In the data rows, 50 means zero.
Some points, each followed by its number:
[63 71 44 56 59 56 57 37 57 33 72 37 36 50 50 53 36 50 66 59 78 38 38 56 67 43 52 50 55 46 51 55] 0
[77 41 63 39 51 38 40 55 50 42 42 62 31 61 35 57 54 43 61 75 42 50 53 34 41 54 53 80 40 50 47 30] 1
[14 57 68 55 53 51 76 36 64 32 46 45 60 46 35 30 59 48 59 64 63 82 63 43 55 38 40 61 35 53 60 85] 2
[55 42 48 53 28 65 36 64 33 49 76 22 20 25 35 33 69 48 49 57 55 59 57 46 73 44 36 60 55 37 62 48] 3
[66 64 38 36 55 27 48 54 56 53 47 56 38 61 52 28 59 64 42 54 51 41 51 36 54 50 62 47 62 35 48 46] 4
[29 42 56 11 58 37 63 69 41 32 40 42 33 32 48 67 80 25 50 54 58 61 45 63 34 42 63 27 70 62 61 42] 5
[37 39 62 33 56 37 50 47 40 38 64 39 50 61 31 38 51 55 41 63 59 57 38 44 58 48 73 26 52 50 53 67] 6
[37 49 47 67 11 31 38 27 64 66 52 63 49 66 53 60 37 60 60 46 45 82 51 69 53 36 56 43 64 50 79 58] 7
[57 82 26 69 37 57 39 55 40 51 45 43 34 56 58 68 37 59 58 34 59 35 44 65 52 58 53 34 58  2 42 73] 8
[61 21 57 39 52 50 42 33 21 67 73 36 46 53 53 51 65 36 51 69 66 44 38 54 50 36 45 36 76 43 85 50] 9
[35 28 59 41 44 38 50 43 59 74 55 46 82 60 63 33 47 73 42 43 37 47 41 53 59 64 45 46 38 67 39 47] 10
[49 63 54 58 57 66 58 56 49 75 16 25 68 51 27 78 64 42 62 53 50 57 62 43 60 44 57 52 47 31 72 68] 11
[37 50 72 59 39 41 62 57 45 51 70 38 42 37 46 45 46 40 52 71 63 62 55 45 69 43 46 32 52 32 48 52] 12
[64 55 66 40 60 53 58 52 56 60 52 55 54 54 62 62 38 24 49 44 58 67 61 65 38 42 38 51 77 55 57 40] 13
[57 44 61 17 60 50 44 40 68 57 59 52 41 44 54 52 50 22 43 54 45 46 31 41 60 46 42 54 52 65 49 28] 14
[34 34 45 38 63 37 47 36 43 27 41 62 59 36 65 28 72 57 28 62 38 46 35 46 43 65 54 66 50 60 54 50] 15
[30 50 47 43 68 46 45 10 53 69 43 55 45 48 69 45 49 30 50 57 33 44 60 49 69 15 31 52 42 58 34 24] 16
[65 47 80 63 64 49 71 36 52 56 57 24 50 32 40 41 18 36 43 71 57 36 47 50 55 65 59 63 59  9 36 46] 17
[94 61 52 41 75 52 67 38 56 40 51 43 35 47 48 57 52 46 46 37 64 61 62 55 72 40 58 69 47 62 34 30] 18
[41 48 36 67 16 39 37 70 39 70 26 49 56 44 61 45 65 84 63 45 59 45 64 49 32 32 57 27 40 43 68 81] 19
[43 40 64 46 47 46 52 36 51 51 78 54 45 55 39 30 21 46 49 76 59 70 43 49 57 41 62 59 63 59 52 63] 20
[55 42 75 39 51 31 40 64 62 73 64 43 43 66 52 42 30 35 58 44 41 46 47 59 49 60 34 43 51 44 43 42] 21
[61 41 63 75 42 83 60 49 36 49 59 44 44 37 31 71 26 36 65 43 68 67 50 44 65 65 51 72 53  8 50 81] 22
[43 49 61 24 48 30 39 71 48 56 56 42 57 57 40 13 64 63 49 61 41 42 56 46 76 38 48 58 28 88 34 52] 23
Which point above is nearest to each new point? Its number follows each.
[41 62 36 27 52 45 44 49 51 70 42 56 78 41 52 44 72 40 36 48 66 64 65 67 22 41 40 54 77 62 66 66] 13
[58 43 71 34 71 35 48 35 57 74 46 66 33 29 37 48 43 34 45 57 44 68 19 62 41 45 19 76 49 48 39 48] 14
[59 13 62 61 51 54 64 32 31 36 61 51 27 36 55 52 40 46 48 27 73 48 25 68 30 55 51 43 69 53 74 61] 9
[32 19 74 59 67 39 53 56 31 31 52 80 51 18 64 21 66 51 34 63 38 79 57 35 38 45 29 61 49 55 42 47] 15
[41 72 42 36 44 61 68 74 71 63 45 42 66 52 50 62 47 29 62 28 68 65 65 56 36 57 23 22 39 50 56 49] 13
[57 59 37 58 55 33 62 63 64 35 59 85 41 34 58 38 77 77 53 44 37 44 47 48 41 31 64 51 37 40 38 80] 4
[37 46 59 32 54 35 58 53 47 39 63 39 50 62 28 40 53 53 39 64 60 58 38 41 57 52 77 22 51 48 53 69] 6
[49 47 31 64 43 77 55 51 39 40 64 69 34 14 37 59 41 30 63 43 63 44 39 42 45 54 35 53 34 16 49 72] 22
[67 62 41 61 48 61 50 78 45 48 39 53 50 67 26 53 64 66 41 42 22 68 57 38 51 53 48 42 60 44 66 28] 4
[36 48 54 88 64 64 46 44 55 44 34 64 69 48 46 72 26 35 51 72 58 38 60 27 18 68 41 53 27 73 49 34] 1
[37 27 32 43 39 61 28 32 52 63 32 11 53 31 46 44 67 59 70 44 71 24 73 29 50 64 45 75 59 35 54 31] 3
[36 41 56 45 59 38 35 66 25 53 40 50 51 67 42 65 78 51 57 47 58 52 68 43 65 53 62 50 64 60 52 68] 6
[28 19 74 58 66 41 49 58 26 27 51 77 50 19 63 23 70 54 35 63 36 79 54 37 42 44 27 60 53 57 47 47] 15
[58 60 41 43 35 38 18 63 58 74 59 50 31 44 45 43 52 60 53 37 75 37 41 40 63 53 50 53 68 43 48 76] 4
[68 42 48 44 56 46 50 46 66 74 65 44 53 45 62 74 51 52 50 50 63 71 52 53 43 61 50 45 67 35 43 29] 13
[72 69 52 50 65 51 44 64 52 41 56 40 37 37 53 54 27 60 56 46 68 40 33 64 60 48 69 52 58 42 30 67] 0
[72 52 69 74 44 51 42 53 66 44 54 50 92 54 75 55 37 35 40 48 46 44 75 51 23 51 43 31 47 46 77 33] 13
[54 73 57 42 61 37 60 36 50 36 47 47 66 54 68 63 51 21 38 62 50 64 58 90 48 60 47 63 50 48 52 54] 13
[47 37 41 35 54 71 33 56 25 32 45 39 55 72 45 50 56 54 49 38 28 41 54 66 32 40 66 48 62 59 62 57] 6
[65 45 80 64 66 49 70 36 47 55 57 26 52 33 40 39 21 39 41 72 61 38 44 49 51 62 57 60 60 12 38 49] 17
[60 60 42 45 64 50 50 64 42 39 21 25 50 55 45 63 86 60 50 41 45 55 58 64 53 50 60 49 44 66 71 47] 11
[39 47 78 66 41 43 66 55 40 45 68 41 41 36 45 51 44 38 51 74 61 68 56 43 70 43 47 32 47 32 45 51] 12
[36 36 46 36 68 42 46 35 40 26 40 63 49 36 64 32 73 50 28 62 35 52 33 49 44 62 53 69 49 59 56 55] 15
[67 66 44 56 58 57 57 37 51 33 76 35 37 47 51 50 40 48 61 59 77 32 37 55 66 44 50 44 58 42 55 55] 0
[54 79 65 50 99 34 60 77 72 56 57 65 55 50 60 48 44 43 54 35 42 42 54 67 38 29 42 39 78 59 37 60] 13
[45 62 39 31 56 42 44 49 52 65 43 60 79 39 48 49 72 41 35 45 61 66 61 68 29 41 39 54 77 61 67 63] 13
[37 27 59 38 47 37 47 40 55 71 51 42 81 56 59 33 44 72 43 36 40 43 37 58 63 65 48 52 37 71 33 46] 10
[65 50 31 31 56 68 67 51 57 54 63 36 38 67 32 42 56 56 52 33 52 37 54 45 46 75 49 72 64 35 37 44] 4
[48 48 29 24 46 73 44 52 62 34 42 38 27 48 56 58 78 32 52 28 29 36 47 50 60 47 42 55 30 80 58 23] 14
[72 47 70 73 46 52 35 51 59 43 55 46 88 57 70 51 33 39 37 50 47 47 70 52 27 56 46 35 47 45 76 36] 13
[29 37 50 65 77 40 64 25 35 67 31 42 60 60 37 38 60 73 37 66 52 53 64 33 51 42 74 48 48 57 40 61] 6
[57 41 68 32 73 37 49 39 54 77 47 69 41 30 35 50 45 32 45 64 40 65 18 59 41 44 24 72 47 54 40 47] 14
[57 47 57 18 64 50 39 38 68 48 62 50 43 46 53 49 55 21 40 55 48 39 30 39 58 46 46 48 47 63 52 35] 14
[35 26 53 45 49 39 51 39 59 71 55 48 82 57 64 35 45 71 45 36 43 40 42 50 60 69 49 46 40 67 36 48] 10
[66 38 49 48 54 45 48 48 63 74 61 47 56 44 60 77 52 51 50 46 65 69 55 49 38 66 47 43 69 30 45 31] 13
[56 54 51 51 44 52 44 59 47 34 49 71 44 60 52 53 62 64 44 45 40 59 39 42 52 47 55 56 73 55 60 54] 4
[34 29 57 41 48 40 50 40 60 71 52 45 82 57 61 36 44 70 44 39 40 44 38 55 59 66 46 49 38 70 36 48] 10
[45 46 61 22 47 33 37 68 45 55 57 47 52 62 45 14 63 61 50 59 40 43 54 47 76 41 45 63 35 89 33 51] 23
[62 56 53 29 32 47 49 49 52 34 30 23 47 42 24 38 50 61 60 63 70 58 27 45 53 44 61 39 29 38 74 62] 6
[58 52 53 25 33 49 49 49 50 34 34 23 51 42 24 34 49 60 58 69 68 60 25 46 53 43 58 38 27 45 76 60] 6
[46 46 65 39 53 46 35 30 41 28 47 76 58 48 73 41 58 50 46 66 63 18 45 29 35 35 41 65 72 49 35 55] 15
[57 72 56 48 63 39 56 39 44 35 46 45 65 53 74 64 52 27 37 65 50 68 61 92 46 61 45 64 47 49 49 53] 13
[26 54 53 41 29 53 37 65 54 80 49 52 54 43 31 34 34 43 59 41 48 44 57 41 78 39 41 61 51 74 33 56] 23
